[[136 117 137 124 136 120 128 127 126 128 129 131]
 [139 121 128 106 127 123 113 122 125 153 116 148]
 [127 128 145 126 118 132 128 143 116 117 138 120]
 [138 102 129 118 131 112 145 135 122 135 127 123]
 [125 134 147 131 118 135 123 139 133 113 142 116]
 [138 102 132 118 133 109 146 133 124 133 123 127]
 [128 146 134 131 126 143 102 123 141 128 139 129]
 [135 124 111 113 119 133 117 128 130 155 131 125]
 [124 127 133 134 132 125 138 130 113 117 124 131]
 [129 140 133 131 128 140 108 125 136 128 139 127]] --> 131

[[151 100 112 150 155 156 152 155 149 154 102 104 108]
 [128 128 137 126 130 131 129 127 125 130 126 134 136]
 [142 119 116 144 141 140 141 144 143 140 121 114 115]
 [114 150 147 114 113 112 114 111 116 113 150 152 149]
 [125 126 133 123 127 127 126 124 124 127 126 132 132]] --> 149

[[144 141 135 121 136 126 137 117 127 141 120 124 117]
 [124 137 135 122 134 125 123 110 155 120 117 115 111]
 [137 126 126 125 138 136 143 124 135 128 119 133 124]
 [123 123 119 132 123 129 120 129 123 118 132 129 131]
 [123 124 110 134 121 122 130 137 122 108 132 132 136]
 [128 118 127 131 130 135 131 135 120 132 129 122 131]
 [130 129 136 128 143 126 131 125 137 138 118 116 117]] --> 131

[[141 119 105 119 130 131 148 132 137 119]
 [111 148 156 145 112 122 107 130 126 145]
 [127 127 135 127 126 128 132 137 133 128]
 [124 130 137 130 124 127 128 136 132 131]
 [134 125 123 124 127 130 141 137 139 122]
 [125 134 131 132 121 124 121 126 126 133]
 [134 121 117 117 129 129 145 137 136 120]] --> 133

[[122 115 128 128 131 123 123 112 128 123 129 129 134 139]
 [114 126 130 130 117 125 120 114 122 136 139 136 141 152]
 [121 141 131 127 123 128 128 121 129 125 129 134 126 133]
 [130 136 121 120 127 129 136 129 136 132 119 123 126 120]
 [134 133 123 126 119 134 139 127 128 126 116 118 128 124]
 [132 122 115 114 131 140 144 134 142 133 129 125 114 118]
 [130 122 134 126 117 137 130 125 137 135 124 127 128 121]] --> 118
---
134	106	137	143	151	120	132
136	105	140	143	151	118	133
133	129	131	132	140	126	128
-> 134

142	121	142	147	145	114	117
132	112	133	129	131	142	101
140	109	127	118	123	117	132
-> 142

124	144	140	136	152
130	141	123	122	152
154	128	119	119	109
-> 124

126	123	123	151	124
119	130	124	141	132
121	134	128	127	128
-> 126

133	128	154	136	143
123	141	126	125	122
108	133	117	145	118
-> 133

132	129	129	128
126	131	134	126
130	102	119	125
-> 132

115	113	132	148	149	125	115
128	126	128	133	132	113	151
124	132	140	116	119	134	143
-> 115

134	138	117	129	117	122	121
124	140	122	135	104	120	109
132	135	135	105	127	117	122
-> 134

112	112	135	116	130	118
125	114	129	101	125	133
129	128	127	132	135	123
-> 112
---
[129 130 139 113 152 119 119]	119
[126 151 140 112]	112
[142 120 123 106 133 131 143]	143
[103 120 123 128 144]	144
[113 101 120 143 113]	113
[132 123 124 120 121 120 156]	156
[134 108 105 128 156 129]	129
[106 105 141 124]	124
[127 113 141 116 123 150]	150
[135 113 119 153 156 143]	143
---
[[112 126 136 134 149 115]
 [108 123 113 111 153 134]
 [112 149 117 121 125 128]] | 149

[[153 156 156 101 104]
 [143 139 138 116 108]
 [117 113 113 146 141]] | 113

[[128 125 128 129 130 156 117]
 [128 127 128 127 126 145 115]
 [128 126 126 126 127 147 127]] | 126

[[112 125 112 126 143]
 [121 127 104 135 147]
 [111 125 112 126 143]] | 125

[[122 141 145 122]
 [154 126 129 140]
 [132 109 142 118]] | 109

[[130 129 127 127 127 129]
 [118 101 137 137 136 114]
 [130 129 127 127 127 129]] | 129

[[117 146 146 117 144 132 117]
 [129 139 139 129 137 127 129]
 [122 151 151 122 150 135 122]] | 151

[[125 133 119 122 108 126 112]
 [115 126 138 112 126 141 103]
 [121 133 138 124 131 138 117]] | 133

[[108 147 143 116]
 [148 138 122 116]
 [138 123 147 106]] | 123
---
153	155	126	108	146	118 | 155
121	119	145	103 | 119
157	123	131	119	122	105	117 | 123
124	150	138	158	122	123 | 150
101	102	113	158	135	124	133 | 102
119	118	135	157	156	132	107 | 118
---
[[116 123 125 123 143 137 130 114]
 [131 136 135 133 123 128 132 130]
 [107 118 120 126 149 143 131 112]
 [109 120 122 126 149 142 131 112]
 [124 126 127 125 134 131 128 122]
 [106 117 119 127 150 143 130 112]
 [106 123 122 126 148 146 137 115]
 [119 124 126 124 141 135 130 116]] value 115

[[132 118 139 125 130 130 141 133 137]
 [ 98 126 132 131 123 127 131 139 131]
 [133 137 115 125 114 130 117 116 110]
 [120 126 119 121 107 130 127 125 119]
 [126 121 124 123 108 130 132 128 124]
 [152 111 133 123 127 127 140 132 136]] value 124

[[119 117 141 134 107 128 105 145 125 131 137 105 149 120]
 [132 140 128 134 120 134 116 133 128 122 132 130 133 134]
 [130 133 140 130 115 136 100 148 137 122 128 124 136 120]
 [130 140 126 128 138 144 153 113 132 117 124 138 121 125]
 [133 130 126 128 122 131 123 119 130 124 133 127 122 123]
 [119 133 120 119 138 123 149 113 133 132 117 133 107 124]
 [130 137 118 117 133 133 125 128 125 122 115 134 126 131]] value 124

[[115 112 124 116 136 113 116 149 117 114 123 117 126 111 109 118]
 [141 137 147 113 148 140 116 130 147 126 142 120 140 141 130 150]
 [118 107 121 148 135 127 127 121 143 140 114 132 123 134 107 136]
 [108 117 144 147 118 141 123 141 144 128 148 108 143 117 133 136]
 [123 134 114 130 136 138 115 127 127 129 134 124 113 106 108 144]
 [149 137 144 107 127 111 139 145 135 130 147 133 122 124 121 131]
 [140 132 132 115 149 140 143 147 108 128 137 112 117 125 129 110]
 [106 150 133 150 108 149 109 116 120 148 129 146 119 142 114 143]
 [113 130 121 130 108 121 128 133 119 106 149 127 107 133 132 124]
 [143 124 128 127 142 144 109 114 129 144 121 116 139 108 114 147]
 [120 133 125 148 123 141 146 142 144 123 113 118 149 122 146 138]] value 147

[[124 119 141 132 105 130]
 [125 121 141 133 106 131]
 [130 140 118 129 153 128]
 [130 137 116 127 154 125]
 [130 135 116 126 147 124]
 [129 137 117 127 148 126]
 [127 120 133 128 113 123]
 [130 136 117 127 151 125]
 [125 120 141 132 107 130]
 [130 138 117 128 154 126]
 [129 135 117 127 146 124]] value 126

[[117 102 144 151 150 108 129 108 146 132 155]
 [150 124 115 148 101 151 155 100 112 133 125]
 [141 127 146 151 104 146 148 101 151 155 119]
 [124 144  99 123 130 137 147 112 141 122 129]
 [135 118 150 149 102 115 107 125 145 131 150]
 [106 157 133 131 105 135 131 108 126 112 146]
 [121 156  99 110 154 153 121 149 135 110 108]] value 146

[[126 147 114 133 126 125 140 113 126]
 [127 151 113 133 125 123 142 112 126]
 [128 151 113 133 124 122 143 112 126]
 [126 147 114 133 125 125 139 114 126]
 [125 143 115 132 127 126 138 115 126]
 [131 107 144 125 129 136 118 143 127]] value 126

[[120 122 133 131 126 136 110 130 117 107 118 135 133 117 121 130]
 [137 134 149 127 130 122 135 118 124 138 118 134 120 128 141 121]
 [130 117 135 120 136 141 120 128 131 125 135 127 134 138 132 127]
 [141 125 130 133 129 107 114 136 116 116 150 146 123 149 136 125]
 [137 107 117 122 145 130 121 121 119 140 122 144 140 127 151 122]
 [131 126 123 135 151 135 119 122 126 132 133 137 121 124 141 134]
 [132 119 125 140 130 130 136 114 130 116 113 121 126 120 132 133]
 [122 130 131 126 127 132 121 121 118 127 112 133 134 113 124 121]
 [133 121 131 138 125 114 137 133 126 124 139 136 124 142 134 130]
 [145 144 145 130 134 120 118 122 124 112 123 129 113 132 125 119]
 [139 126 125 121 125 133 103 127 130 118 122 126 121 122 143 141]
 [127 107 135 130 130 136 124 111 117 108 120 129 142 130 127 121]] value 141
